The rows below fall into families. The same turns and mirrors carry the whole set onto itself and the rows of a family onto each other. For each named row, which other rows are in its family? Write them in the order they are listed.
These 15 rows form 3 families of 5 rows each.
k_191: [-29.8   7.1  23.5 -18.0 -15.3  20.8 -12.6  27.8  23.6  18.6 -27.3 -25.3
 -24.6]
k_491: [-12.2  20.0  23.3  -5.5 -17.4  31.0  -9.8   9.9  -3.6  26.7 -27.6 -31.4
  -4.7]
k_805: [-30.2  -7.2  39.4 -16.2 -19.8  26.4 -15.4   9.6  -8.2  12.7 -33.8 -29.7
 -12.2]
k_363: [-11.5 -18.5  31.1  -3.3  -3.1 -36.0   4.3  13.1   2.8   8.2  -0.3  -7.4
   0.0]
k_242: [ 17.7   7.0  10.5  -6.0  -9.5  -8.5 -23.1   2.1   7.3  -3.6 -24.4  -5.7
  33.2]
k_612: [ 22.4   3.7  25.5  -9.7 -23.6   1.6 -26.6  10.8 -18.9   8.1 -42.2  -9.7
 -12.4]
k_504: [-19.6   1.2  21.7 -14.3 -17.2 -38.9 -17.3  19.4  22.7   3.0  -3.7   3.1
  12.1]
k_108: [ -1.2 -15.6  15.9  -6.0 -18.0 -17.4 -27.9 -16.4  15.5  10.1 -16.5  -8.8
  25.4]
k_885: [-29.3   4.2  20.2 -20.0  -0.5 -10.9   8.6  32.1  29.0  10.0  -6.7  -3.5
 -14.5]
k_563: [  5.8 -19.5  22.3 -24.3 -21.1   6.2 -27.4  -8.2  -2.9   1.8 -49.1   0.1
  -9.0]
k_489: [ -3.1  -4.8  24.5 -21.3 -31.6   8.0 -42.4  19.9  10.8   6.2 -45.0 -13.7
 -22.6]
k_702: [  2.8  -6.0  14.0 -18.6 -25.7 -17.0 -45.2   9.2  24.1  -3.7 -30.5  -0.5
  12.5]
k_633: [-12.3  14.8  30.6  -3.1 -13.1 -28.6   1.9  16.2 -11.8   8.7  -1.0  -4.7
  18.6]
k_105: [ -6.8  14.2  17.7 -16.1   7.8   6.8  25.4  21.3   2.8   8.8 -18.0  -3.1
  -8.2]
k_508: [-22.4 -11.0  24.3 -12.5  14.0  13.9  14.7  20.4  18.2   1.2 -14.9 -20.7
  -3.7]

The rest of the family of k_702: k_191, k_504, k_885, k_489
The rest of the family of k_612: k_491, k_242, k_633, k_105

The rows below fall into families. The same turns and mirrors carry the whole set onto itself and the rows of a family onto each other. For each named row, which other rows are in its family? Write them in the order they are listed.
These 30 rows form 5 families of 6 rows each.
k_744: [ -7.4  -1.2   9.2 -25.2   7.0 -16.9  12.1  31.0   7.7]
k_115: [-11.6  18.4  -3.8  -9.7 -31.3 -25.7   2.4  10.1   7.6]
k_106: [ -5.5  19.6  -7.6   7.6 -33.3 -15.5   2.4   1.1 -11.1]
k_808: [ -6.2  -0.3  -2.3 -17.5 -20.1  27.7 -14.7  -7.6  -8.2]
k_394: [ 1.9 -3.8 14.1 -0.3 24.7 -4.7  2.8 28.6  4.5]
k_125: [-25.3  -5.6  -0.8   2.1   1.1  31.4  13.2   5.6  11.3]
k_308: [ -7.3  -6.5  16.1  -9.7 -20.6  28.0 -21.7   1.9   9.6]
k_262: [ -3.1 -14.3   4.4  -3.1  18.2 -21.9   7.0  22.9   5.4]
k_680: [-28.3 -11.0  10.8  14.8  -3.5  23.4  -7.2  14.8   7.7]
k_33: [ -5.7 -22.6   0.2  -5.8  25.8  -3.4  -8.6  14.9   9.0]
k_358: [-24.2   0.3  11.2 -21.3 -26.1  15.7  -5.5  25.1   8.2]
k_676: [  6.4   4.6  -6.4  -2.1 -33.0   0.7 -14.8 -16.7   6.5]
k_50: [ 11.1  28.1   0.9   5.9 -19.9 -17.9  -1.1  -4.5  -3.7]
k_693: [ 13.1  20.0 -12.7  -9.4  13.0  -8.6  18.2  12.8  -3.7]
k_245: [  0.8   8.3 -11.1  -7.8 -29.5   2.2 -13.2 -16.8  19.2]
k_558: [-12.6 -18.0   5.7   6.0   3.6  25.4 -10.1  23.8   9.9]
k_131: [-23.2   0.8  10.3  10.9  10.5  12.1 -11.5  31.2  -1.4]
k_500: [-2.7  6.8 -5.7 -7.9 17.5 -3.2 31.1 -1.2  4.0]
k_69: [ -9.1  -0.8   6.4  -9.5 -19.1  -4.6 -29.3 -15.5  14.8]
k_737: [-12.8 -14.3  12.2 -23.6 -17.3  26.9 -11.0   9.1  -0.8]
k_846: [-10.8   4.5   8.9 -18.6 -22.7  28.2 -16.9   4.4  14.5]
k_527: [-14.8   9.1 -11.1   4.5 -18.4  -0.6   8.2 -23.9  17.4]
k_355: [ -1.3  20.8 -16.5  18.1  -8.1 -16.4   1.5   6.5 -13.5]
k_880: [-3.2 -0.5  8.6 -7.4 25.0 -4.5  4.9 29.4 17.8]
k_409: [-18.0  -8.8  -0.4   4.7   4.5  26.9  -4.2  29.1  17.8]
k_365: [ 17.8  10.1  -5.1  -0.1  11.7 -13.0  15.5  15.5 -11.0]
k_273: [  5.0  13.0   6.2  -6.8  16.9  -2.5  22.4  12.5 -15.5]
k_616: [  3.9  35.0  -8.0   4.1 -19.4 -16.8   2.0   3.2   3.2]
k_165: [ 10.0  25.4   2.7 -17.9   5.7 -12.0   7.2   4.6 -20.0]
k_200: [  0.9   5.7   1.3  -6.2 -22.0 -11.1  -5.4 -28.1   8.5]

The rest of the family of k_358: k_744, k_115, k_125, k_500, k_527
The rest of the family of k_558: k_394, k_308, k_676, k_50, k_365
The rest of the family of k_69: k_808, k_33, k_131, k_355, k_165

The rows below fall into families. The same turns and mirrors carry the whole set onto itself and the rows of a family onto each other. For each named row, which other rows are in its family? Write them in the order they are listed.
These 18 rows form 3 families of 6 rows each.
k_413: [ -3.9   3.1  -1.7   7.8  -8.7 -24.3  21.2  -0.5  12.3  37.0  -2.1]
k_248: [ -5.5  10.6   9.2  11.5  20.8   4.3  15.0  19.5 -20.3  -7.7  22.8]
k_844: [ -8.2   6.5  10.3   9.6  14.9  -3.4  16.9  22.8 -22.2 -16.2  16.3]
k_540: [-10.1  -4.2  -4.7   8.0 -12.0 -27.4  20.8   2.2  10.7  32.5  -4.4]
k_741: [  3.0  -5.9  17.7  -9.6   5.7  17.9 -18.3   5.7 -22.1  -8.7   6.2]
k_250: [  4.6 -15.0  14.6 -14.1   5.6  -8.9 -12.8  19.7 -26.7 -12.7  10.0]
k_311: [  0.1  15.8  15.4   8.1  17.2  -3.2  17.7  19.4 -19.1 -15.1  17.3]
k_418: [  5.2   0.3   7.6   7.1 -15.8  18.8  38.1 -11.6   7.7  16.4 -10.8]
k_518: [  7.1  -9.6  10.6 -11.2  14.0   6.9 -17.3  15.7 -24.7   5.7  21.9]
k_705: [ 11.2 -12.0   7.4  -6.4 -22.5 -26.5  21.9  -1.1   9.3  24.7 -14.1]
k_915: [  1.7  -5.5   8.3   6.2 -21.0   9.8  40.2  -9.1   6.1   6.2 -15.9]
k_760: [ 21.3   3.1  25.6 -14.7  10.7  -5.9 -11.9  13.4 -22.1  -4.2  12.2]
k_585: [ 14.7  -5.2   3.3  -4.3 -13.4 -11.2  18.6  -5.9  10.9  44.0  -3.4]
k_728: [ -4.0   2.4   1.2   7.1 -12.6 -31.5  21.7   0.2  12.7  30.6  -7.0]
k_180: [  4.0  -6.7  21.3 -11.7   2.5  12.1 -16.4   5.2 -21.8 -15.0   0.9]
k_531: [ -5.1 -11.2   1.3   7.9 -18.2  18.3  36.9  -8.8   5.6  13.3 -10.3]
k_638: [  9.5   0.6  23.4 -10.7   5.3  14.0 -17.5   3.3 -20.9 -10.7   4.5]
k_164: [ -1.8 -24.2  -6.7  -3.9 -18.6 -14.5  18.0  -0.7   6.4  36.1  -5.5]

The rest of the family of k_540: k_413, k_741, k_728, k_180, k_638
The rest of the family of k_311: k_248, k_844, k_418, k_915, k_531

